One vector is turned by the same rotation once a step. Each row is the vector after some number of steps, and that number follows the row.
The counts run from 0 to 355.
[ 11  25  -4 -10   1   7  -7 -18   7 -12  -5  -1  -2   5   5 -20   3  -2
   5 -15  10 -21  11 -15 -18   5  -9 -31 -14   7  21   6   1   5  -8  -3
 -13 -25   4   7 -13  14 -11  -2  13  10 -11  22 -22  -9  -3  -6] | 158
[ 12  23   0  -8  -5   7  -7 -22  10 -13  -2  -3  -1   8   2 -22  -1  -6
   3 -17  11 -17  14 -15 -13   2  -6 -33 -11   8  20   9   4   1  -8   0
 -10 -30   4   6 -18  11 -16  -1  17   8 -11  18 -20  -9  -4  -7] | 157
[  7   5 -12 -15  28  10  -4   5 -12  -3 -12 -16 -14   8   8  -3  16  16
  16   3   7  -1  -4   2   2 -26 -14  12 -25   3   7   1  -6   1  21 -14
  -9   7   0  13   5  20   3  -2  -9  29  23  -9   1   3   5  25] | 72
[  7  16 -11  -4  12  19  -7  -3 -33   3  12  -4  -2  -8  15   4   6   9
  -8  15   7  -2  -7  -2 -14  -8 -10  26  -6  -9   1 -14  13   4  -2  11
 -15   4 -29  -4   5   0  15  11 -25  10  20  23   4   0  -6  13] | 119
[  6  15  -2   3   6  -2   1 -24 -11  -4  17  14   0  -2  11  21   0  -7
 -15   2  23 -22  -2   2 -24   6 -24  -5   1   9  14  -3 -17  13   3   8
  -5 -26 -13 -10   8  -3 -16   9   4  -1  16  27 -14  -2  -8  -1] | 208
[ 12  10  -4 -12   7   0 -14 -15  -6  -6 -21   2 -11  15  11   3  -2  -3
   4 -14  14 -13  10 -12  -8 -25  -9 -17 -12  24   3  12 -18   1   8  -3
  -6 -21  -1   4  16   7 -38 -12   3  13  19  -1  -8 -14   3  12] | 256
[ -4  -4  -2   4  -2  -4   0  -9 -13  11  -2  17  -2   4   9  23  -8   5
 -18   8  -2 -10   6  -9  -3  11 -37 -24  15   6   7   1 -37  12 -11  19
  -9 -10 -11 -12   5  10 -20  -2  17   0  -8   5   3 -24  -9   3] | 97
[ 19   4   0 -14  15   1  -1 -20  -1 -10 -21  -3 -12  10  12   5  -7  -2
   8 -14  11 -11  14  -2  -2 -25  -6 -10 -19  29   3  17 -18  -6  10  -2
  -3 -22   7   3   4   8 -31 -18  -1  12  19  -1  -7  -9   0   6] | 254
[-20  13 -11  -7  -6   4  -7  -1   6  21   2  16 -21   7  14   2   9   7
   3  -3  16  -2  -5  -6  10  18  -8 -16  14   6  -8  12   7   5 -16  13
   0  12 -36  23   4  22  23   2   4  -1   4   8  -5  -5   2  16] | 329
[ -1  -3 -13 -15   1  -3 -28  15  -9  10 -10  -3  -4  14   2  12  23  10
  10  -1   7   3  -5 -14   6 -11 -24  -1  -5  -7  -6  -1  -4   8   7  -7
   5   4 -10  15  10  10  -2  -2   8  23  12 -34   3   6   3  38] | 78
[ -3  16   7  -5 -11   4 -15 -15  19  -4 -12  21  -9   1   2   8   7 -14
  11 -23   8   7  17  -9   1   8   1 -32   2  14   5  22  -5  10 -18  15
  10 -13   0  17  -7  11  -8 -21  14  -6   0   7 -14   4 -18  14] | 150
[  4   6 -10  -1   5  25 -12  -4 -17   9   8  -8  -9   0   1   6   0   1
  -6  10  11  19 -10  -7  15 -19  -3  28   6 -10  -1   5  21  -7   1  15
   5   9 -36  -3  -6  -4  15   4 -20   4  25  -6  20  11  -3  20] | 124
[ -7  20 -11   3   9   6 -15  -9  16  -1 -16   4 -10  14  -3  -1   9  -8
  12   3  23   4  -2 -13 -11 -23  -3 -36 -12   7  21  11 -20  10   5   8
  13  -7   0   5   6   7  -8  -8   2  14  14 -11   5   7  -6  24] | 262
[  8   7  -3  15 -10  16  -6 -17  -5  -1  12   0  13  -9 -10   2  -8  -9
 -15   7   3   2   7 -18 -16   3 -18 -18   7  -9  21  -1   2  12 -19  27
  -1 -24  -9 -23 -27 -12  -5   2   7  -7  -9   8  13  -5 -17  -2] | 106
[ 12  -9   4  -2 -12 -10 -17 -14  -9  -3   1  15  14  -7  -2  38   1 -11
 -10 -10  -3  11  13  -6   0   0 -29  -4   6  -3  -2   2 -11  11  -8  16
  15 -23   2 -18  -7 -16 -21  -9  17  -6  -1 -25   1   5 -16  19] | 197
[  2  11   3   1   7   5 -14 -15   1  -9  14   5   0 -10  -4  27  17 -15
   6 -11  23  13  -1  -2 -13  -7  -6   6  -4   7   9   4   6  15   1  11
  23 -14  -7   0 -11 -15   5  -6 -13   0  33  -2   2  27 -11  23] | 311
[  3  15   5   1   5  37   0  -7  -2   1 -15  10 -18  -3   1  -4  -9   0
   5  -3 -13   7  19  -1   3  -6   6  -8   1  12  11  16  -9   2 -10  20
 -17   5 -10  12  -7  25  -5 -17  -7   1   1  35   2 -17 -20   0] | 52
[  8  11   4   1  -8  45 -14  -4  -5   0 -13  -3 -14   1  -9 -14  -7  -6
   2  -9 -10  14  19 -18   2 -15   7 -10   2   4  14  15   5   0 -12  21
 -15  -4 -11  10 -15  11 -18 -12  -5   4   6  23  11 -15 -15   4] | 55
[ 13  -5   6 -13   0  17 -10  -3   0  -4 -18   5  -7  -6   4  10  -4   1
  16 -22 -17  25  21  -2  24  -6   1   6  -5  13 -11  21  18  -5 -17  16
   9   3  -2  11 -20  10   7 -27  -4  -3   3 -11  10   3 -12  18] | 242
[ 28 -13   6   1   5   8   7 -16 -15  -9   3  -5  11 -19  -4  17 -13   6
  -7  -4 -23  10  14  10  14  -1 -25  21  -3 -10   7   1   0  -5  -3  13
  -8 -15   4 -22 -33  -1  -3  -4   7  -2 -16  -2  11   1 -14  -4] | 294
[ 11  -7   0   1 -11   9 -11   2 -15   3   1   7  16 -14  -3  17   2  10
  -3   3 -28  19  12   1   9  12 -26   5   2 -24   1  -8   3   7 -19  20
  -4   1  -4 -12 -22   5  15  -4  12   0 -26  -5   7   3 -24  15] | 289
[  8  -8  -4   1 -13  12 -15   5 -17   8  -1   6  15  -9  -4  13   5  11
  -7   7 -28  17  10  -6  12  12 -28   2   7 -27  -1  -9   2   8 -20  20
  -7   6  -9  -9 -21   4  13   1  13   0 -27  -8  11  -3 -20  15] | 288
[ -1  19 -16   1  -7   1 -24 -10  15   1  -3  -7   3  17  -8 -14  10  -9
   4   4  23  -5  -6 -22  -7 -13 -13 -35  -5  -9  21   4  -3   6   1  -1
  12 -19  -5  -1  -8   0  -8   6  19  14  -2 -21  -3   9   1  18] | 266
[ 21   9  -9 -10   8 -12 -11 -18 -18 -15  15  -4  16  -6  12  10   8  -3
  -7  -6  21  -8  -5  -4 -14 -10 -18  15 -15  -6  -1  -8  22   4  -1   0
  16 -28  -7 -18  -7 -20   5   8  -8   5  17 -10  -6  19  -1  19] | 18
[ -8  10 -10  -5  10   1  10 -19   7  16  16  -2 -27  11  13  -1   0   4
  -5  -2  35 -17 -14   2  18   4 -13   0  12  18   2  15  -1  -8   8   0
   2  -4 -33  13   0  18  10  14   3   6  17   5  -4  -2  15   4] | 324
[ -3  15   6  -7 -12   6 -19 -13  12  -2 -10  22 -10   4   4  11   6 -14
  10 -25   5   9  19 -12   3   7  -1 -30   5  17  -1  19  -5   9 -19  16
   9 -12  -3  18  -2  12 -11 -20  14  -5   1   6 -13   1 -15  17] | 149
[  7   6  -5 -13  15  14  12  -4 -11   8   5  -1 -18  -8  17  -3   0  19
   6  -2  -5  -5   1  12  20   8  -5  22  -4   3  -7   7  16  -9  -6   4
 -16  14 -26  14 -13  30  32   3 -13   6   1  23  -2  -6   1   5] | 231
[ -3  13 -12  -7   1 -11 -10 -14 -11  16   9  13 -11  10  21  21   6   0
 -12   6  28  -9 -16   2  12   4 -15  10   8   4 -15   1  -2  -1   2   2
   7  -1 -38   4  24   5   6  11  -1   2  21  -3 -11   7   4  23] | 28
[ 18   5   1   5   5  -9   8 -34  -3  -8  16   5   3  -5   5  22 -10 -10
 -14  -4  21 -17   1   5 -12  -3 -27  -6   0  12  14   4 -19   2   7   9
   2 -35  -1 -22 -10  -9 -22   5   9  -5   8  10  -7   2  -4  -6] | 205
[ 18  13 -10 -12  11 -16  -8 -19 -15 -13  15  -4  13  -4  16  14   9  -1
  -3  -1  23 -10  -7   0 -16  -6 -16  16 -20  -5  -2  -9  20   3   3  -4
  14 -22  -8 -18  -3 -17  13   7 -12   5  17  -4 -10  21   0  16] | 19
[ -1  18 -10 -10  17 -14   6 -23   7   2  22   4 -13   1  16   8  13   2
   5  -9  34 -21 -14  10  -5  11 -14   1  -5  11   4   5   7   1   7  -6
   7 -14 -17  10  -5  10  20  12  -2   4  16  12 -20  13  10   9] | 320
[  6  -9  -6   4 -15  14 -17   6 -18  10  -3   3  10  -3  -5  11   0  10
 -10   8 -25  17   6  -8  16   8 -29   3  10 -26   1  -6   0   3 -17  21
 -10   5 -14  -7 -18   7   8   0  15   1 -24 -10  15  -5 -17  13] | 287
[ 28  -4   6 -22  -8   3 -16 -15  -3 -12 -16  -2   0   0   5   3  -5  -2
   7 -35 -11   4  27  -5  17  -7  -4   3  -8  15 -12  16  20  -8 -12   4
   6 -21   7   2 -21   1 -15 -22   6  -2  -2 -15  -8   1  -3   9] | 246
[ 24  10 -10  -7   4  -7 -16 -16 -16 -11  13  -9  15  -5   8   7   4  -5
  -7  -4  19  -3  -5  -6 -14 -14 -17  11 -13  -6   2  -7  23   5  -2   2
  15 -28 -10 -22 -12 -24   1   6  -8   4  19 -14   2  18   1  16] | 17
[  5 -10  -5  -8   9 -25   9 -15   2   1  -1  12   1   1  14  24   5  15
   3  -3   0 -15  -2  13   5  17 -39 -17  -7   3  -1   2 -24   7  -3  -2
   1 -10   8  -5  -7  18   4  -1  26   6 -22 -15 -13   0  -3  11] | 90
[  1  11  -5  -7 -18  -4 -12 -21  10   8   8  22  -4   0   9   9   0  -7
  -5 -11   8  -1   2  -1  26  23  -9  -8  17  -1 -10  14  14  -5 -21  11
  10 -10 -25   9 -12  11  16   3  23 -13 -17  -2 -19  10  -5   9] | 38
